-1.099,-0.416,1.231,0.285,0.391 >> -1.099

11.986,9.614,6.558,3.894,0.966
15.931,14.036,12.220,9.244,6.862
-4.895,-7.937,-10.702,-14.176,-17.355
>> 11.986

56.116,170.242,0.817,-91.986 >> 56.116

-0.31,-0.86,-1.10,-1.38,1.50 >> -0.31

-0.70,-1.04,-0.95,-0.62,1.79,-0.46 >> -0.70

-0.050,0.026,0.041,0.097,-0.109,0.123 >> -0.050

-0.9,-14.1,4.3,-6.4,10.4,-4.9,-4.2 >> -0.9

-5.4,-8.8,-10.5,-11.4,17.4 >> -5.4

-0.02,-0.08,0.04,0.04,0.04
-0.07,-0.02,0.13,0.01,-0.11
-0.12,-0.13,0.05,-0.09,-0.08
>> -0.02

-2.670,14.063,9.894,9.434,-13.541 >> -2.670
---
array([5682, 3839, 9428, 7393, 1690, 3120, 7124]): 9428, 1690

array([7219, 3693, 1433, 9062]): 9062, 1433

array([[124, 238, 253, 193],
       [ 20, 239, 213, 168]]): 253, 20

array([[70, 52, 27, 27, 19, 22, 69],
       [67, 60, 36, 22, 59, 47, 75]]): 75, 19

array([356, 789, 419, 529, 512, 699, 121]): 789, 121

array([ 490,  572, -516,  718,  817, -707]): 817, -707

array([[31, 67, 46, 47],
       [54, 81, 20, 23]]): 81, 20
---
[[ 21 -32   0  45  24  46 -55]
 [-21 -24 -51  23  26 -16   7]
 [-22  -7  17 -11 -12 -27  20]] -> 46, -55

[ 13   0  43  58 -12  55 -47] -> 58, -47

[[ -2 -24  -3  51]
 [-48 -15  -9  40]
 [ 34   7   8   6]] -> 51, -48

[ 43  58 -44  13  35 -11  -1] -> 58, -44

[[ 12  43  -2 -10 -26 -23 -48]
 [  3  40   5  -2 -31 -10 -56]] -> 43, -56

[ 19 -22 -20  -1 -51] -> 19, -51
---
array([[ -90.041,  104.964, -168.897, -204.031],
       [  49.160,  141.907,  143.215,  120.061]]) => -168.897

array([[  2.6,   8.6, -18.0, -14.6, -24.0,   0.3],
       [  6.4,   0.5,   5.5, -14.6,  -4.2,  14.1],
       [ -3.0,  15.4,  -8.1,   9.5,  -4.9,   3.7]]) => 5.5

array([[ 173.5,  -93.1,  135.7,  198.7,  -35.2,  -31.1,  -88.3],
       [ 208.7,  -29.7,   87.1,  238.1,  -75.3,  -23.2, -136.6],
       [  96.0,   22.7,  154.9,  123.5,   15.1,  -54.6,  -66.1]]) => 87.1

array([[-0.041, -0.121, -0.036,  0.002],
       [-0.096, -0.081,  0.121, -0.209],
       [-0.063, -0.055, -0.014, -0.156]]) => 0.121

array([[-0.143, -0.007, -0.120,  0.113, -0.068],
       [ 0.219,  0.071,  0.189, -0.058,  0.130]]) => -0.120

array([[-1.92, -1.63, -1.09, -1.99],
       [ 1.18,  1.31, -0.96,  1.19],
       [ 0.59,  0.71, -1.55,  0.55]]) => -0.96

array([[ 22.06, -11.04,   9.88,  -8.38, -12.98,  -9.23,  -7.98],
       [  3.48,  -1.79,  -5.27,  13.57,   4.95,   2.83,   1.85]]) => 9.88

array([[ 0.127, -0.128, -0.013, -0.119,  0.058, -0.035, -0.059],
       [-0.111, -0.012, -0.023, -0.055, -0.087,  0.076, -0.132],
       [ 0.066, -0.133,  0.042, -0.048,  0.056, -0.180,  0.062]]) => -0.023
---
-31  -55  -10   55   34 ⇒ -10
 47   14   33  -49  -43  -61 ⇒ -49
-10   39  -35  -22    7  -66   15 ⇒ 7
 54  -26  -42    8 ⇒ -26
 41   60   43  -14    7 ⇒ 43
 -3    1    8  -55    4 ⇒ 8
-64   -2   13   -6   20  -36 ⇒ -6
